128 stands for zero in the data rows.
The table, row by row:
[104  89 163 135 135 143 112 141  93 143 112 152 130 143 159 133 110 143
 127 129 140 169 121 108 107 136 117 122 128  93 136 109 124 136 131 128
 131 138 121 102 108 142 137 110 155 141 150 145 135 128  90 127 157 147
 145 103 116 118 124 136 114 139  99 128]
[ 31  68 203 168 134  66 132 187 125 204 149 175 249 141 214 100  98 110
 181  53 127 105 233  70 164 137  16 196 161  81 112 140  89 190 188 199
  56  32  35 205  10 112 196  70  67 143 155 175 170  66  68   6  82 184
 110 131  34 101  81 255  28  83 139 132]
[158 128  82 107 119 140 121 102 108 109 118 109  85 140 114 137 163 127
 125 155 116 150  88 139 118 120 171  96 105 133 136 128 167  94  97  93
 161 182 177  87 171 128 103 140 152 132 117  88 106 152 126 187 147 100
 126 123 166 139 143  52 160 155 128 133]
[163 119 106 116 115 163 126 109 110 107  98 126  84 114 118 144 154 126
 117 171 130 158  82 151 105 122 176 106 119 128 145 139 148 106  96  93
 160 178 164  95 172 138 112 152 159 122 128 114 115 151 134 174 150 112
 146 132 162 143 150  59 168 151 115 131]
[204 162  69  94 110 182 125 130 113  51 111 105  20 128  85 144 108 138
  73 195 118 155  89 166  80 129 173  65 107 139 172 100 133  93  97 106
 166 187 199  74 206 137  82 149 190 111 105 114 128 181 166 219 159  92
 133 132 190 113 153  23 196 161 113 115]
[108  89 161 138 126 106 126 129 101 157 122 138 159 137 168 125 127 120
 149 114 118 131 141 114 122 137 106 128 138  99 130 137 121 150 139 139
 105 115 104 129  97 131 149 101 125 141 143 126 137 105  94  93 131 142
 130 116 101 113 111 160  99 119 123 132]
[137 172  92 122 145 144 157 162 150 126 186  96 157 118 137 127 121 111
 139 106  90  96 159 134 153 107 132 134 127 156 122 154 137 118 128 168
 111  81 132 206 134  98 105 138  70 107 120 116 130 130 193 112  86 112
  94 193 147 128 123 159 119 127 171 138]
[151 170  98  99 139 173 139 124 107  92 144 107  93 146 113 139 109 136
 126 158 103 137 116 141 112 127 152  90 124 148 149 103 142 106 109 122
 154 162 165 125 158 118 102 120 149 129 108 125 131 144 161 161 125 101
 117 154 163 122 135  83 143 137 133 125]
[141 166  82 105 128 132 155 138 132 135 173  97 110 155 113 114 116 124
 132 127  98 121 160 129 125 142 126 104 133 150 145 116 146  96 109 157
 127 129 140 145 136 107 124 115 133 132  94  90 148 134 145 149  94 125
  93 141 139 134 125 122 119 128 147 125]
[ 95  92  99 134 114  67 125 139 110 163 152 113 147 192 147 111 135 130
 157 111 117 131 170  91 117 157  87 119 148 119 133 114 133 109 117 135
 124 137 101 101  91 114 167  77 159 150 109  96 132 117  80 119  93 151
 113  69  76 164 116 152  69 128 129 113]
[142 134 102 126 127 141 131 120 133 128 133 113 137 116 133 136 158 114
 137 128 116 127 108 137 131 118 143 135 120 121 114 165 149 120 125 127
 127 117 139 143 149 111 110 150 102 116 130 110 107 137 139 141 125 122
 114 154 154 140 140 115 146 123 144 137]
[149 156  37  97 116 109 147 128 109 119 177  69  79 216  96 101 119 133
 135 141  92 142 145 130 102 147 143  82 112 168 162  79 156  67  91 121
 173 173 157  97 139 120 126  98 196 144  85  65 139 163 123 178  94 110
 103  97 128 167 135  70 123 156 130  97]
[103 115 193 154 138 158 133 136 122 143 109 162 170  71 186 147 119 130
 133 105 138 122 133 126 145 115 106 155 134 104 122 167 110 172 157 161
  89  88  97 175 112 119 126 150  65 113 172 182 125 104 137  85 148 147
 141 189 115  84 112 183 116 110 130 155]
[147 200 105 130 140 180 166 150 164 124 180 107 174  62 151 145 126 106
 135 107 107  84 148 139 184  95 144 158 139 148 105 187 111 140 151 190
  74  68 121 229 154  81  85 180  12  75 132 127 123 125 220  89  96 105
  91 239 173 100 109 167 137  88 186 141]
[154 145 255 130 158 236 119 119 131  55  49 206  91  12 104 174  26 175
  50 156 189 150  53 185 117 112 150 123 122 108 139  96  60 200 150 127
 118 133 132 129 132 208  94 165 133 118 183 255 157 114 164 126 232 122
 213 146 160  37 129 119 197 135  93 140]
[184 163  87 120 120 128 111  78 164  87  81 118  51 110  37 144 164 143
  77 167 171 127  43 174 128 104 196 123 109 173 109 125 131 111 108  65
 178 176 182  76 184 148 111 172 165 126 115 121  94 155 145 190 157  88
 156  76 166 151 153  36 203 133 120 130]
[116 133  89 144 119  76 136 190 122 130 179 110 114 177 134  92  87 116
 117 113 116 113 200  98 121 157  68 122 148 137 145  87 103 112 136 172
 111 111 114 132  97 103 155  86 137 126  90 115 156 126 116 122  89 149
  93 118 101 136 110 166  84 119 138  98]
[135 131 241 124 145 194 119  68 127 108  47 176 121  54  97 167 110 164
 103 141 167 151  34 174 131 102 187 134 109 112 103 123 113 178 130  74
 146 153 128 113 131 194 109 166 147 144 181 200 118 118 145 132 211 109
 208 107 138  92 135  93 198 147  96 145]
[146 118 133 108 119 159 116 101 105 105  95 130  94 130 124 144 143 145
 127 155 120 156  93 137 105 138 151  90 114 121 141 119 143 120 114  91
 160 177 155  72 165 150 113 122 169 128 144 124 120 140 111 167 159 122
 149 106 141 133 136  61 152 147  97 125]
[101  86 216 145 133 159 125 117  84 141  96 184 139 111 172 140 100 142
 126 134 150 161 120 124 103 132 102 131 133  83 150 123 110 170 131 133
 120 141 103 104  98 163 142 108 147 144 164 184 143 109  98  98 177 159
 162 114 105  90 119 143 118 132  86 139]
[ 92 135 137 138 144 114 148 170 128 156 181 134 177 138 169 110  83 120
 149  85 104  97 195 106 146 139  78 142 144 127 135 123 108 134 150 186
  86  73  95 188  81 116 149 108  89 128 121 145 160 108 144  71  78 149
 106 161 110 121 112 212  77 106 145 124]
[136 148 139 112 130 170 141 145 114 112 142 126 125 130 143 135  97 136
 121 122 113 137 132 133 123 124 127 104 133 127 144 110 126 131 119 153
 131 119 132 154 130 120 110 134 127 128 125 143 140 132 155 124 118 130
 121 151 146 112 128 132 125 140 131 122]
[ 85  75 112 129 115  56 118 131 103 173 152 123 142 220 141  97 128 131
 152 108 114 143 182  94 108 166  74 106 134 116 148 101 134 116 118 132
 144 143 102  87  73 127 182  58 184 163 107  94 156 119  54 128  91 158
 116  59  76 159 126 148  69 136 107 115]
[142 200 103 118 142 165 160 155 156 115 168 112 159  95 136 140 121 114
 137 104  98  89 149 145 164  98 142 139 140 161 114 170 125 118 134 179
 100  83 137 215 161  93  93 159  40  95 118 135 118 130 211 109  94 106
  97 217 165 117 113 155 139 108 176 140]
[172 167 222 107 138 236 125  49 157  77  30 173 117   1  87 193 133 156
  85 165 180 136   0 192 129  71 227 133 104 134 100 152 131 161 126  63
 145 152 149 125 178 183  70 216 107 126 179 197  86 128 208 156 226  80
 210 166 191  81 150  46 243 136 114 148]
[133  68 163 148 107 131 101 151  84 116  90 161  82 139 144 123  87 133
  90 151 156 171 134 110  91 163  81 114 122  81 161  95 107 155 141 114
 132 157 118  57 123 154 149  89 196 132 140 161 149 136  61 139 170 156
 153  80  97  96 130 116 122 143  82 111]
[ 58 138  81 154 122   0 134 126 189 204 184  93 219 208  79  72 176 108
 170  53 132  63 195  96 167 141  81 191 154 170  85 132 120 115 145 142
 124  79  75 174  28 107 206  76 104 159  78  67 117 100  90  71  45 158
 104  59  43 192 110 225  51  97 175 124]
[111 140 133 146 140 133 141 154 165 155 150 135 186  71 169 139 147 100
 141 109 112  92 137 120 162  99 116 172 136 121  94 198 120 149 153 168
  86  60 109 200 132  87 116 162  33  97 140 129 118 112 172  74 114 129
 116 213 151 117 119 187 118  95 166 150]
[114 154 100 127 130  65 136  89 170 148 144 101 139 154  57 112 164 132
 141 113 146  95 105 134 144 120 163 151 130 164  93 121 137 108 110  92
 151 137 127 123 103 144 159 128 146 146 109  92 102 126 118 143 105 119
 144  69 111 176 134 113 152 134 147 126]
[171 200  66 126 127 185 153 120 193 103 145  97 148  35 131 165 185  87
 131 132 104  77  97 152 184  73 185 161 120 160  82 231 145 118 135 141
 100  82 154 210 211  59  63 222   0  71 127  92  72 147 236 135 129  79
  94 252 194 144 140 107 189  97 195 155]
[ 83 108 100 142 115  72 120 144 136 166 165 111 164 166 153 102 145 112
 159 100 118 111 179  90 140 146  85 149 143 125 118 141 134 125 129 150
 108 103 105 134  83 100 164  95 111 129 113  99 130 119  86  97  87 152
  96 112  84 152 115 178  70 113 129 125]
[101 152 110 149 126 105 144 213 158 132 183 126 173 111 160 102  99  92
 126  87 112  83 214 105 178 127  56 171 140 131 123 142  85 147 186 211
  67  37  83 213 105  84 147 123  41  89 118 138 162 108 159  63  80 149
  75 198 119 117 106 229  67  81 163 120]
[201 134 215 110 146 255 118  91  96  58  32 180  74   7 149 211 114 157
  81 201 152 183   9 178 107  85 217  91  92  92 136 159 123 160 117  90
 139 180 167 100 229 159  44 209 118 105 194 192 102 145 184 165 236 102
 194 198 203  65 141  27 232 145  85 153]
[123 101 183 132 140 177 121 124  97 128 105 154 143  94 166 152 115 141
 130 133 135 142 117 128 124 126 137 140 118  97 134 141 121 151 140 130
 112 127 108 130 133 148 123 141 102 121 147 170 129 116 129 113 157 135
 149 157 141  87 114 128 132 124 110 146]
[104  83 201 122 134 133 131 152  61 135 117 162 118 184 155 116  55 157
 126 127 125 166 166 111  78 174  71  95 140  90 176  56 118 142 112 149
 139 159 109  87  62 173 162  69 208 169 134 175 181 119  70 113 135 167
 141  75  95  92 106 147  75 161  80 126]
[167 144 119  90 128 181 138 120  78  90 108 115  48 150  99 140  92 164
 107 175 122 175  92 160  71 143 177  53 113 130 174  74 144 102  90  92
 175 206 182  63 167 160  97 121 215 159 118 125 143 166 131 200 169 106
 150  99 164 115 152  25 172 184  92 111]
[157 180   0 112 109  30 119  91 201 109 150  56  79 166  25  96 212 113
 113 144 145  88  96 152 144 116 177 143 121 205  95 133 145  68 110  74
 182 143 165  98 164 104 144 146 154 134  59  31  80 164 139 198  91  88
 100  58 127 210 160  65 169 120 163 107]
[165 134 117 137 127 175 115 138 135  88 104 129  76  60 129 144 149 106
  86 172 145 128  92 141 138 107 154 127 111 134 126 170 118 139 139 121
 124 131 150 126 194 110  80 181  96  88 138 140 124 147 155 152 161 101
 118 170 171 111 138  88 171 119 131 137]
[115 112 189 145 135 168 132 139 137 138 114 167 185  58 181 156 125 116
 136 111 131 123 134 123 168 104 115 163 131 101 102 175 122 170 160 157
  78  68 107 178 125 120 109 154  50 108 167 178 132 107 147  87 152 144
 139 195 131  94 119 189 118 112 138 152]
[140 157 211 129 157 220 141 158 116 110 112 172 149  47 174 162  67 130
 127 119 129 129 124 151 136 102 130 135 135 106 138 147  94 176 143 168
  84  96 121 192 140 135  89 165  62 115 166 205 143 111 192  87 161 125
 140 219 160  59 116 162 137 122 129 157]
[126 127 214 135 146 151 110  77 140 122  61 154 140  86  92 149 115 164
 106 125 173 141  56 153 119 107 166 152 120 122 105 119 124 166 126  82
 141 153 127 114 110 185 136 155 142 148 156 172 123 111 123 119 176 125
 192  93 121 117 137 108 177 140 110 142]
[ 93 137 172 143 145 105 128  99 182 146 116 142 188  95 104 134 140 134
 138  93 149  97 106 135 167  99 138 182 128 134  75 152 115 159 151 123
 105  93 106 161 100 138 149 158  80 136 147 153 108  98 151  78 127 132
 146 124 110 132 125 182 141 105 145 151]
[156 215   0 109 117  87 146 174 179 106 207  51  95 161  92  98 151  80
 116 128  88  69 177 125 161 127 125 127 124 195 127 154 133  75 130 164
 122  90 164 176 171  54 105 141  87  89  63  50 116 151 179 164  56  96
  50 174 166 166 142 123 126 110 178 111]
[ 96 107 120 163 122  86 117 185 169 145 154 131 177  86 180 106 134  87
 124  89 125  89 199  86 173 127  57 185 154 130 109 178  91 151 184 182
  64  49  81 191 104  86 150 126  49  92 129 128 132  96 126  66  94 147
  92 175  96 116 116 232  71  94 155 133]
Every row comes from 3 hidden switches, listed from the one that spreads the rows most; 1 means on and 0 means off. The rows also spread widely along 3 other directions, which tell nothing about the switches. Each one is on in under half of the rows of the table.
Further rows, each followed by whether each switch is on (1) or off (0), in that order:
[121  98 117 128 117 108 123 121  93 145 125 124 112 182 139 111 143 138
 133 140 114 148 132 117 110 152 117 112 114 116 145  91 146 112 117 108
 148 165 129  74 118 132 146  89 174 148 117 118 144 134  85 146 126 151
 128  80 104 141 127 106 112 143 101 117] 0 0 0
[107 137  90 142 122  99 144 152 163 152 164 112 176 126 148 129 166 101
 160  93 111  92 162 120 165 120 123 159 132 135  97 184 129 123 147 159
  97  79 109 194 131  80 125 140  48 106 129 101 118 109 164  96  90 120
  95 177 128 155 128 170 104  98 179 134] 0 0 0
[148 108  86 107 114 119 124 105  98 128 122 103  79 170 108 117 157 138
 138 162 118 151 106 129  88 151 153  94 117 134 137 103 159  83  89  89
 174 190 170  53 160 140 125 118 204 146 107  84 125 152  99 187 138 118
 134  84 142 149 141  49 145 148 108 117] 0 0 0
[142  90 175 140 107 159 105 143 106  99  75 169  85  88 148 136 106 130
  94 169 150 155 113 123 104 138 109 113 122  94 156 119 103 160 148 117
 120 138 124  86 140 145 127 132 161 112 159 165 149 129 102 128 175 143
 149 134 132  96 137 116 138 143  93 123] 0 0 1
[120 155 168 153 142 172 139 143 169 138 133 146 196  33 184 157 152  93
 148  94 122  85 134 131 192  90 131 182 127 114  87 211 110 160 165 172
  65  40 100 228 141  85 105 182   0  87 165 165 104 100 190  56 126 122
 111 243 149 105 125 196 127  88 166 165] 0 0 0
[168 157  28 106 109 111 143 109 145 118 150  75  96 158  88 140 197  99
 144 143 103 126 104 145 126 131 178 107 113 171 122 156 176  71  98  99
 169 154 170 118 181  96  98 152 143 117  93  43  93 156 142 192 104  91
  92 130 162 178 146  63 156 131 158 124] 0 0 0
[ 99 102 179 153 137 131 133 139 140 154 122 156 190  92 174 138 123 116
 151 104 130 113 157 114 159 120  90 157 139  92 117 159 108 155 156 162
  87  79  80 178 108 124 126 125  62 123 154 168 142  95 122  73 127 142
 128 163 110 101 111 203 101 106 138 149] 0 0 0
[ 98 179 106 118 147  50 146 125 178 144 188 108 156 169  70  98 127 144
 147  71 124  87 169 134 146 129 124 155 155 173  96 106 124 109 116 128
 131  97 106 174  63 128 166 102 119 151  98 105 128 120 137 106  64 131
 120  87  92 166 115 176 105 115 162 111] 1 1 0
[ 95 124 255 131 170 190 126 108 114 126  64 208 165  79 123 146  24 178
 100 114 183 154 100 153 101 119 117 126 127  79 135  75  87 205 143 142
 112 132  90 133  57 216 152 119 149 174 188 255 168  91 110  73 195 156
 211  95 111  42 117 175 137 145  80 140] 1 1 0
[157 126 105 111 117 153 125 108 108 123 117 116  96 139 129 127 158 129
 127 160 120 147 101 129 114 132 149 103 113 130 144 122 153 112 113 106
 155 166 158  88 163 129 116 144 160 126 119  99 114 144 139 166 136 116
 144 122 142 131 136  72 144 141 125 127] 0 0 0
[194 136  51  98 109 163 124  81 110  79  99  84  36 151  80 145 171 136
 121 191 110 149  51 159  89 142 198  65 100 154 144 117 178  80  75  55
 196 224 199  58 204 141  84 151 208 133 101  72 100 173 140 233 156  85
 140 102 181 160 149   0 205 159 110 118] 0 0 0
[132 110 183 113 131 184 129 145  66 114 108 154  92 155 146 130  56 168
 111 141 119 186 127 131  65 152 119  67 128  98 174  53 135 145  98 131
 149 183 140  81 115 184 130  90 205 157 143 167 172 145 108 145 164 148
 146  99 131  90 129  93 124 167  75 114] 0 1 0
[131 109 173 131 129 167 132 115 114 125 101 164 127  97 149 140 120 140
 125 147 139 160 107 133 116 122 142 122 130 108 134 123 135 150 122 115
 129 143 133 112 137 139 118 138 135 131 156 153 120 124 131 127 165 136
 150 142 136 101 135 118 136 131 108 135] 0 0 0
[139  94 195 131 134 191 121 112  97 110  76 173 115  83 161 161 107 137
 123 149 138 156  94 130 103 125 138 125 114  92 138 133 121 154 122 116
 130 145 142 108 142 148 117 150 137 121 170 178 135 128 132 125 178 129
 165 151 146  87 120 111 149 140  93 145] 0 0 0
[141 169 131 113 147 180 148 145 129 109 134 128 128 107 143 146 103 124
 129 135 113 128 122 137 134 110 138 109 125 138 153 134 124 117 119 154
 127 128 141 164 145 125  91 148  98 118 136 136 131 139 179 136 128 110
 118 186 167 100 135 124 147 128 151 133] 0 1 0
[117  82 165 121 123 119 104 127  79 134 109 142 116 157 149 121 117 147
 133 145 134 170 136 114  99 150 112 101 133 104 152 105 133 146 120 116
 135 158 118  68 102 152 150 100 187 151 137 144 155 120  79 127 146 157
 136  82 108 129 131 126 100 145  93 126] 0 0 0
[ 94  57 200 150 128 108 104 136  68 164 103 172 147 159 171 111  92 144
 147 120 149 164 152 110  98 167  81 115 138  77 147  91 119 151 129 132
 127 147  98  82  77 159 166  68 184 154 161 174 157 108  49  95 150 164
 157  78  78 105 113 166  78 129  80 128] 0 0 0
[102  90 156 139 120  87 115 180  78 137 139 146  90 207 143  79  39 140
 102 129 135 158 196  89  79 182  41 103 144 104 187  37 101 135 129 156
 124 146 102  73  69 155 174  45 217 151 121 154 193 127  56 116 114 169
 119  64  71 113 116 170  66 149  90  93] 0 1 1
[ 86  75 173 133 130  46 109  87 112 157 102 146 132 216  71  95 112 165
 136 115 165 149 124 115  89 165 106 118 131 125 139  49 126 132 103  73
 174 181 113  44  45 193 197  65 236 197 121 132 149 114  32 119 132 170
 167   0  57 157 128 129  94 152  87 116] 1 0 0
[ 92 158 166 149 137 101 135 107 200 158 126 144 208  70 113 132 145 127
 157  76 152  88 114 142 192  85 142 197 134 146  70 168  95 167 150 127
 100  55  93 206  82 120 151 168  41 132 150 152 102  96 157  62 116 126
 146 147 118 131 121 185 117  98 160 140] 1 0 0
[ 87  87 159 147 135 120 120 141 106 154 131 157 158 141 165 117 114 139
 144 115 123 133 159 107 131 141  90 143 140  99 139 120 118 138 144 148
 109 106  97 130  87 133 156  95 129 138 150 144 136 113  95  90 126 156
 130 116  92 114 110 176  85 125 117 124] 0 0 0
[152 162 103 111 135 120 120  54 166 107 106 104 117 117  47 147 175 135
 123 135 143 117  48 164 136 102 199 142 110 175  97 136 144 107 100  68
 168 161 171 110 157 146 112 174 145 146 118  91  78 141 158 168 132 100
 157  92 154 171 149  50 197 135 137 125] 1 0 0
[155 150  67 121 123 131 137 113 145 118 144 110 130 114 123 146 186 111
 140 138 105 118 117 137 154 108 168 123 122 142 116 165 151  96 113 115
 134 130 155 145 181  95  96 165  94 107 114  80  96 142 158 157 117  94
 112 159 162 153 139  93 154 126 155 137] 0 0 0
[118 149   0 122 113  53 140 138 168 159 192  73 144 183 105 100 205  95
 163  98  90  92 177 102 155 136 124 150 123 176 107 161 163  68 127 136
 131 109 136 165 127  64 139 110  93 113  77  35  96 139 134 134  45 119
  73 133 125 193 134 131 103 107 178 120] 0 0 0
[164 149  43 102 113 114 131 100 131 116 147  76  90 152  99 131 181 123
 129 154 104 131  88 136 122 132 178 107 113 159 123 142 168  81  93 100
 160 172 169  98 183 101 103 151 160 113  97  53  96 170 143 190 109  94
 112 116 153 177 139  55 167 148 138 123] 0 0 0
[103  88 178 148 134 122 122 132 100 154 118 155 149 140 160 119 109 129
 141 109 129 135 144 110 126 147 106 129 137 101 132 124 125 154 131 145
 122 124 106 117  92 142 158 103 134 140 154 147 147 110 100 105 148 153
 147 116  89 117 118 159 100 125 105 134] 0 0 0
[ 66 132 105 136 137   8 129 106 193 181 176 102 200 185  92  87 160 118
 169  53 140  78 167 108 176 131  94 191 147 156  69 135 124 120 138 130
 109  71  82 171  44 117 195 100 101 155 101  95 108  96 108  68  51 154
 117  75  58 184 124 210  79  95 165 128] 1 0 0
[163  60 117  99 110 120  95  88  37 107  77 119  22 229  90 111 121 166
 114 198 132 216  85 129  24 188 147  36 116 100 191  17 171  85  62  43
 221 255 168   0 129 192 148  74 255 192 109 110 139 163  26 223 176 138
 172   0 115 150 155   0 148 198  51 107] 0 0 0
[ 82  82 255 164 138 173 122 150 112 164  95 201 194  69 210 151  74 131
 143  95 147 141 144 106 141 111  69 167 143  72 120 160  81 205 181 172
  59  77  72 177  83 147 124 129  65 121 188 224 153  83 119  52 163 164
 156 180 101  53 100 231  87 115 103 161] 0 0 0
[145 137 116 124 127 137 137 122 121 119 133 119 133 113 134 139 159 117
 134 144 123 130 116 132 138 113 155 130 120 136 114 158 148 118 128 117
 133 129 140 131 149 114 106 150 109 113 130 116 115 134 139 135 134 109
 121 153 145 136 139 120 140 132 143 130] 0 0 0
[135 123 156 119 136 156 141 135  87 120 128 142 113 162 138 132  66 150
 124 133 124 163 147 131  82 149 114  80 136 117 160  70 122 141 119 140
 135 162 138 101 114 153 130 100 177 148 130 154 163 133 121 132 143 142
 131 113 123 100 124 110 115 154  99 119] 0 1 0
[118 138  33 150 109  62 118 165 178 140 176  87 133 154 125  96 175  92
 120 114 116  98 188 105 165 129 107 164 134 155 117 163 126  93 149 151
 112  77 115 163 148  70 151 132  79  94  85  60 109 140 131 118  65 121
  62 144 120 174 125 173  90  91 170 109] 0 0 1
[145 137 149 140 137 176 135 130 141 128 113 141 151  57 169 161 147 113
 139 129 130 123 108 145 162 101 136 148 129 108 105 182 127 154 150 140
  91  95 125 185 153 119  94 171  57 103 157 152 111 116 164  99 151 110
 129 195 156 103 127 134 147 117 141 150] 0 0 0
[105 188  93 115 139  53 137 118 168 149 185  99 163 180  49 104 117 140
 141  87 128  82 156 136 149 130 127 136 142 179 106 100 130  93 115 137
 141 115 123 151  76 125 161 104 141 161  96 102 133 129 135 124  69 128
 118  75 104 161 120 161 110 123 156 115] 1 1 0
[118 138 136 120 139 148 144 153 125 131 169 127 145 142 143 120  87 131
 137 112 108 126 155 116 130 128 116 122 138 120 144 111 122 128 130 172
 120 112 127 168 113 124 122 125 116 139 131 140 148 118 146 110 111 136
 115 151 128 118 119 161 106 123 134 117] 0 1 0
[ 98 145 124 123 133  64 125  86 164 151 130 130 165 147  83 113 151 128
 141  92 154 100 130 132 153 121 134 164 121 154  96 131 126 119 127 103
 136 118 108 132  94 145 157 130 119 149 117 115 113 102 117 117 112 137
 145  81  95 163 129 150 121 128 139 128] 1 0 0
[147 118 235 132 149 245 125 115 109  91  69 180 137  18 176 172 110 141
 111 156 147 150  61 145 138  96 161 123 119  86 116 150 122 185 151 130
 101 126 125 149 162 148  79 178  75 108 200 211 129 112 165 107 206 117
 167 194 169  67 129 117 167 131 112 159] 0 0 0
[166 141  65 111 115 130 133 103 126 118 126  99  96 135 104 141 178 123
 130 159 114 130  93 135 111 125 170 100 125 147 123 146 162  99 104  94
 154 164 157  97 181 114 101 142 146 122 103  85 107 147 140 177 133 101
 121 124 151 158 138  58 163 131 135 121] 0 0 0
[128 124   0 115 109  38 137 121 131 152 183  56 108 228  89  94 197 112
 152 126  88 120 150 111 117 163 137 112 127 179 136 122 177  54  99  98
 166 164 161  93 137  88 137  98 175 145  65  30 105 158 107 177  58 120
  76  79 124 207 137  88 110 144 154 104] 0 0 0
[206 183  71  74 128 193 147  99  98  66 124  87  29 149  81 146 126 152
 104 190 101 154  75 179  77 116 214  49 108 157 148  90 169  81  71  88
 189 208 211  67 220 142  66 153 197 137 108  96 119 178 169 233 152  75
 123 126 202 127 163   0 206 177 120 107] 0 1 0
[ 92 121  62 138 115  53 137 139 140 183 184  95 176 171 135 101 160 100
 169  95 109  95 206  97 156 131  89 169 145 143 112 150 141 100 136 155
  99  84 101 165  93  83 156  93  85 120 100  76 127 119 114  92  56 143
  72 129  95 179 112 186  76  98 164 124] 0 0 0
[182 162  96 102 130 191 129  94 144  93 109 111  93  81 120 163 172 124
 119 168 121 129  61 158 136 100 203 113 108 139 127 162 157 119 113 102
 140 152 167 125 212 108  85 190 110 112 141 104  96 154 180 176 160  90
 130 171 202 137 146  46 189 145 141 132] 0 0 0
[ 68  11 211 176 119  51  91 177  69 164 106 180 141 178 187  82  61 130
 115 107 156 155 209  66 100 181   4 130 156  70 166  63  79 178 162 153
 109 123  64  77  33 166 209  25 202 149 139 188 188  90   0  73 128 197
 139  36  38 103  96 247  36 121  60 113] 0 0 1
[ 93  97 109 125 114  82 123 141 117 156 158 125 157 177 137 112 132 121
 150 107 114 130 166 104 130 154  90 138 140 122 132 118 135 108 128 142
 123 116 101 129  90 118 149  89 134 136 111 105 135 120  86 110  92 148
 110 101  99 142 118 158  69 116 124 121] 0 0 0
[154 111 169 150 115 179 115 147 138  99  77 157 104  43 155 153 108 116
  77 149 152 141 103 134 133 110 133 136 119  93 123 155  97 168 160 132
  97 107 129 149 167 126  99 169  95  85 164 185 131 133 145 121 164 122
 143 185 145  83 139 132 152 115 123 141] 0 0 1
[ 88 100  92 146 123  68 124 143 118 172 169 111 162 187 143 104 147 115
 161  93 113 118 186  89 133 141  79 146 144 131 128 128 119 117 135 150
 122 109 103 138  95 104 162  90 121 133 110  89 135 124  95 104  81 147
  93 112  93 144 111 181  75 121 146 116] 0 0 0
[151 109  91 124 102 113 112 143 121 103 118 107  70 146 130 109 143 121
 102 167 135 145 121 118 106 137 117 116 120 124 136 107 129 113 137 102
 147 146 147  77 166 127 124 118 177 102 111 105 128 142 103 175 138 129
 124 105 128 142 141  95 139 131 104 111] 0 0 1
[109  81 131 128 127  93 125 130  96 155 128 122 131 183 139 100 132 134
 147 124 126 143 156 105 110 156  98 115 140 115 153  96 139 117 120 123
 145 154 115  85  99 135 146  81 188 152 113 114 145 123  76 123 112 152
 125  78  90 131 122 140  94 136 111 110] 0 0 0
[126 155 121 144 136  86 109 113 191 115 121 122 139  91  75 123 155 121
 104 119 169  80 113 143 157 103 139 172 129 154  96 143 109 137 151 106
 122  89 116 151 134 128 139 159  98 113 118 126 103 118 139 118 131 115
 129 118 125 154 131 143 150 107 142 131] 1 0 1
[105 172 114 116 143  71 138 111 148 134 165 112 139 183  60  99  93 156
 139  96 140 106 136 142 123 132 133 132 136 160 128  78 132 107 108 127
 153 130 127 127  77 151 163 109 166 163 104 112 134 130 119 118  91 124
 133  64  99 161 120 140 124 127 144 112] 1 1 0
[137 106  82 132 107  86 103 144 124 126 123 114  93 160 125 106 142 118
 108 154 130 130 149 110 118 145 101 116 120 126 140 117 127 109 135 111
 139 136 132  86 134 108 141 100 168 114 101 106 129 136  84 149 122 133
 105 103 120 148 145 116 118 128 102 111] 0 0 1
[130 106  41 119 110  64 120 114 110 145 150  94  94 228 106 101 173 123
 153 130 108 134 149 107  93 168 125  99 131 140 141  95 169  69  95  94
 173 176 145  67 125 132 155  88 200 151  86  62 125 158  76 180 100 131
 101  63 104 187 145  80 113 151 125 117] 0 0 0
[137 132 102 126 130 139 128 122 144 129 129 114 127 120 131 146 153 117
 147 133 125 118 116 128 137 116 139 133 117 139 122 155 145 117 128 116
 138 125 132 122 164 115  97 144 115 113 130  98 109 135 145 148 124 113
 117 162 144 144 129 106 145 122 151 137] 0 0 0
[143 150 114 142 120 154 128 171 127 101 136 116  90 112 136 121  87 127
 105 138 126 124 154 125 130 129 102 120 135 136 153 117 106 136 144 162
 107 111 144 136 144 120 111 131 120 100 112 137 146 137 142 123 123 127
 104 148 147 111 129 134 127 131 129 110] 0 1 1
[160 126 159 145 124 186 113 160 154  99  92 158 130  26 159 152 133 105
  94 146 140 115 125 136 158 103 142 155 123 101 119 188 103 171 170 154
  86  74 110 170 174 111  91 173  42  80 160 170 111 127 170 109 152 116
 128 209 162  92 125 152 151 102 131 148] 0 0 1
